Each named move below is a turn or a mirror, shown by a few rows before and after it. Which moves, in which order, take the first row of each later pair to the second? The first pair is answered.
move z473:
[  1  10  -3 -10   4   8   8   7  -8 -17   4   4  -1   6  -8   1 -20   5
 -10]  ->  [  0 -14 -12  -6   2  -6  -1   4   8 -23   1 -11   1  -1   3  -2  -6  -9
   7]
[  5  -8   8  -8  26   4   8 -35 -17  12   0   5  20  13  -7 -26 -11 -10
  -1]  ->  [  6 -22   5  -4  24  -2   3 -33 -11   7  -1  -5  22  10   0 -28  -3 -17
   8]
[-11   6  16  -6   3   1   6   7  16  32  13  33 -15 -16   8 -10   9  10
 -16]  ->  [ -9 -13   7  -2   3 -14  -3   7  28  24   7  19 -12 -24  15  -9  22  -3
   3]
[ 0 23 13 14 -1 15 -7 26  2 17  8 14 12 17  4 21 13 -5  2]  ->  [  0   6   8  19  -3   7 -17  23  14  12   7   1  11   9  11  19  23 -14
  17]
move z102:
[ 20 -26  -5  -6   5 -21  -9 -26   6 -39 -11 -25   7  15  -6 -17 -20  -7
   2]  ->  [ -1 -17  -4 -29   3   3  -3   3  -1  -1   7 -45  23 -23 -12 -19   5 -20
  15]
[ 12  -6 -15  -3  10  -5   3  -1  22  -7   6   6   3  -4  14   2   8 -14
   2]  ->  [  2  -3 -15  -1   5   1   7  11  25  -3  -2  -4  11  -8  10  18   6  -9
   4]
[  3   2  -3 -22   5  -1  12  -3 -16 -22   6  -2   5  -3 -14 -12 -22  -8
 -10]  ->  [ -8   2  -2 -22  -4   8  13  12 -14 -16   1 -12   8  -9 -18   7 -21  -2
  -5]
[ -5  -8   1   1   4  -2   3   5   1   4  -3 -22   6  -6 -10  -6   3  -8
   7]  ->  [ -1 -13   0   9   2  -9   4  -5   1  -8  -9 -17   4   7  -5  -4  -7  -3
   2]
move z938:
[  8   1   1  11   6  -3 -11  -1  12  17   6  12   5   3  19 -18  24  -2
   4]  ->  [ 9  6  4 23  0 -2 -9 -4 14  4 -4 19 -3 21 16  2 10 16 -3]
[-18 -16  -3  -7 -15 -18  -8  15   1 -11 -20 -19   6  16 -15  -4  -1   6
   4]  ->  [-14 -21  -4 -15 -11 -14 -12  16   5  -3 -12 -17   7   5 -11 -15   8  -6
  12]
[ 4  1  2 10  1 -2 -5 -4  5 -5  4 14  0 -1 11  2  5  0 -3]  ->  [ -1  -3   4  14   2  -4   0 -10  -3  -8  -7   7  -2   2   3  -1  -6   3
  -5]
[-13   8   8   5   5  -4   2  -5   3  15  -4  -1  -6 -18   4  -8  11   5
   8]  ->  [ -6  11   5   7  -2  -3  -2   0  14   7   1  12  -8 -15  13   1  11  11
   6]

Between the rows of a pair lie 2 to 3 moves.
[  2 -26 -12 -15   6 -15   5  -8   1 -25  -3 -34   8 -10  -9 -22 -15 -25
  10]  ->  [-11   3  -4  -5 -15  13  17  20   2 -17  -8 -22   7   2 -18  31 -32  16
  -8]
z473, z938, z102
[ -6  28  21  -8   2  -6  23 -14 -14  16  -2  26   8  11 -11 -11 -12   8
  -7]  ->  [  1 -10  -2   3 -14 -30  -1  -9  27 -13  -7  12   6  10  22   4  13  -8
  24]
z473, z938
[  6  16  12   6   0   2   2  -7  -4   2  -6  19 -15   7   3   3 -11  16
 -15]  ->  [ -3  14   7  -8   4   9   4   5  -8  25   5   2  -1 -18   4 -11  12  -2
   0]
z938, z102, z938
[ 20 -18 -16 -40   3 -15 -22  -8  16 -38  32   2   0   1  17 -26 -11 -29
   1]  ->  [  1   6 -15 -39 -22  14  -9  30  18 -36  26   1   6   1   3  34 -33   7
 -12]
z938, z102, z938
[ 10  17   0  11   0   3   0  24   5  22   4  -2   4 -14  -2   9  18  18
   0]  ->  [ 22   8   0  11  18 -14  -4  -2   0  18   3   2   1  -9   0 -25  23   0
   4]
z102, z938, z938
[ -7 -13  -6 -11 -18   0   4  21  20  -9  10 -19  13 -12   8  13   5 -17
  20]  ->  [  2 -20   1   9  -3 -20   7 -10   8 -27 -10 -16   3  18  -1  -3 -19 -11
   5]
z102, z938
[ -2  14  -9   3  10  16  10  -2  -4  -8   6   2  10  12  -9   7 -12   6
 -22]  ->  [  2  -7 -21  -2   4   7  -4   4  18 -12  13   2  11   0  10   7  11 -14
  -1]
z938, z473, z938
[ -3 -18  -2  11  -6 -10 -18 -10  17  -6 -10  -1  -4  12   7   4   7  -4
   5]  ->  [  2 -11  -3   6 -13  -2 -17  -3  20 -10   0  10  -6  12  12  14   6   4
   1]
z102, z938
[12 10 -1  0 -6  4 -9 17 16 10  6 10 -3  6 24 19 12  8 -7]  ->  [ 22  15   4  -7  12   2  -2  -3  -3   7  16  21  -7  10  16 -13   8  -3
 -18]
z938, z102, z938
[ -3  26  -3 -10   8  -1  12 -11  -4   5  20   6  -1 -14  -5   7  -4 -12
 -18]  ->  [ -8   8  -3  12   3 -21  11 -17   4 -15  -2 -11  -4   2  -7  22 -13  -5
 -12]
z473, z938, z938
[-11   5   0  19   4  -4  20   5  -2  18   0  -8  -4   4 -19  16 -10  13
  16]  ->  [ -6  -6 -10  11  -5  -6   9  12  16  14   8  -2  -4  -7   2  18   7   5
  29]
z473, z938, z938
[ -7   2  10 -17   9   5  -8  15   9  10   0 -11   2   0   0  -1  11 -15
  15]  ->  [  4  14  16  -8   4   5 -11   6  11  -4  -1  12 -12  24   1  11  -9   5
  -3]
z473, z938, z102
[-10   0  -3  -1   8   4   4  17 -10  14 -10 -27  13 -13 -11   3   7 -14
  16]  ->  [-2 21 -1 -9 -7 23  3 24 -4 13  7  7  5 -9 -2 20  5  1  4]
z938, z473
[ -8 -11  12   0  -5   5   8  10 -16  -4   2 -17   5  15 -16   7 -20   4
 -12]  ->  [ -5 -10   3 -20  -7  14   3  20  -5  11  23  -9  13 -11  -3  -1   5 -12
  -3]
z102, z102, z938
[-13   7   6 -22   5   2   4 -13 -16  -6  10  -6  10  -4   1   0  -1  -9
  -2]  ->  [-10   7   4 -17   7  -2   4 -20 -13 -16   5  -2   5   7   1  -4  -7  -6
  -7]
z102, z102
[ 22  -7  -5 -16   4   6  -4  -6   9   4   5   6 -15  -6  19 -38  19 -41
  -3]  ->  [  8  -5   6  -1  20   0   8 -17 -12   6 -16 -14 -11   7  -8 -43  -5 -34
 -14]
z938, z938, z938
[ -3  11  10  33 -10  -6   1 -19  -2  12 -26 -12  -5  16  12  14  11   6
  10]  ->  [  3  23  12   9  -6   8   0 -16  -8  36  -5  -1   1  -3  17  -6  29  -9
   9]
z938, z473, z938
